In the data rows, 128 means zero.
Here are some numbered points:
array([48, 205, 161, 153, 65, 128, 94, 98]) 0
array([142, 103, 213, 142, 185, 117, 70, 151]) 1
array([118, 123, 151, 129, 129, 139, 164, 98]) 2
array([58, 156, 84, 173, 50, 91, 101, 85]) 3
array([55, 158, 115, 203, 137, 210, 208, 28]) 4
array([184, 78, 131, 106, 129, 91, 75, 180]) 5
array([135, 149, 85, 126, 121, 114, 142, 147]) 6
array([157, 95, 55, 113, 134, 123, 86, 118]) 7
array([125, 110, 142, 127, 126, 124, 114, 129]) 8
array([82, 188, 179, 182, 59, 132, 182, 121]) 9
array([97, 115, 122, 159, 125, 129, 92, 116]) 10
array([132, 135, 130, 123, 128, 119, 115, 123]) 11
array([117, 86, 122, 69, 135, 151, 80, 117]) 12
array([136, 128, 157, 143, 155, 128, 107, 132]) 13
array([127, 127, 132, 137, 124, 133, 118, 136]) 14
array([91, 125, 68, 78, 72, 127, 149, 114]) 15
array([124, 119, 223, 136, 201, 95, 43, 171]) 16
array([166, 138, 107, 76, 163, 135, 121, 151]) 17
array([137, 109, 99, 76, 131, 119, 93, 107]) 18
array([127, 146, 146, 164, 163, 136, 106, 134]) 19
array([108, 136, 148, 137, 104, 141, 145, 127]) 20
array([111, 161, 96, 97, 138, 90, 48, 244]) 21
array([101, 103, 154, 149, 171, 148, 125, 119]) 22
array([141, 150, 165, 130, 157, 105, 185, 95]) 23
array([133, 144, 115, 145, 128, 127, 163, 141]) 24
array([161, 112, 167, 120, 150, 114, 102, 112]) 25
array([98, 130, 120, 129, 131, 149, 135, 122]) 26
array([170, 89, 164, 62, 138, 47, 0, 208]) 27
array([99, 236, 28, 218, 0, 45, 255, 151]) 28
array([161, 138, 188, 83, 191, 125, 132, 169]) 29
array([114, 117, 112, 122, 121, 141, 111, 117]) 30
array([255, 0, 19, 205, 110, 122, 0, 47]) 31
array([106, 255, 79, 200, 0, 58, 209, 177]) 32
array([106, 133, 91, 114, 105, 90, 129, 117]) 33
array([124, 51, 0, 131, 140, 148, 59, 132]) 34
array([113, 149, 161, 105, 129, 121, 156, 113]) 35
array([165, 171, 87, 0, 82, 90, 150, 114]) 36
array([110, 181, 71, 175, 53, 116, 177, 130]) 37
array([152, 122, 150, 119, 183, 119, 121, 136]) 38
array([144, 57, 149, 145, 178, 152, 134, 122]) 39
array([154, 140, 147, 126, 114, 142, 164, 146]) 40
array([112, 144, 139, 149, 140, 139, 75, 100]) 41
array([135, 94, 136, 110, 140, 135, 163, 127]) 42
array([90, 137, 80, 190, 72, 119, 159, 148]) 43
array([128, 106, 109, 108, 144, 122, 114, 124]) 44
array([93, 135, 0, 142, 63, 105, 182, 125]) 45
array([140, 152, 146, 95, 174, 153, 121, 139]) 46
array([157, 142, 140, 138, 145, 143, 108, 174]) 47
array([131, 94, 153, 167, 167, 116, 101, 112]) 48
New points follow, each followed by the numbers of its two nearest points above by angle, nearest first.
array([134, 101, 108, 127, 122, 136, 110, 128]) -> 34 7
array([107, 129, 118, 96, 156, 157, 102, 101]) -> 12 30
array([121, 133, 95, 138, 98, 126, 88, 127]) -> 3 30
array([132, 115, 157, 116, 149, 139, 111, 125]) -> 1 25
array([140, 137, 123, 77, 90, 131, 137, 124]) -> 36 15
array([85, 184, 99, 154, 99, 148, 100, 162]) -> 0 43
array([102, 207, 0, 197, 64, 210, 255, 18]) -> 4 37
array([127, 106, 167, 119, 152, 151, 141, 151]) -> 29 39
array([116, 110, 201, 153, 201, 153, 118, 111]) -> 22 13
array([157, 146, 188, 134, 121, 167, 255, 90]) -> 2 23
array([60, 154, 32, 196, 127, 76, 140, 149]) -> 43 45
array([125, 163, 148, 143, 106, 88, 178, 153]) -> 32 28
array([222, 155, 255, 205, 255, 157, 67, 181]) -> 13 1
array([108, 128, 100, 93, 129, 136, 150, 138]) -> 15 36
array([90, 135, 76, 131, 76, 121, 113, 127]) -> 3 45
array([130, 119, 118, 106, 130, 136, 114, 133]) -> 12 18
array([152, 81, 111, 157, 131, 131, 115, 146]) -> 31 34
array([120, 105, 132, 81, 134, 93, 70, 174]) -> 27 21
array([113, 126, 123, 140, 102, 126, 117, 127]) -> 3 43
array([43, 156, 167, 157, 108, 108, 120, 148]) -> 0 9
array([129, 42, 137, 67, 219, 127, 71, 82]) -> 44 12
array([144, 147, 158, 170, 120, 104, 112, 153]) -> 14 19
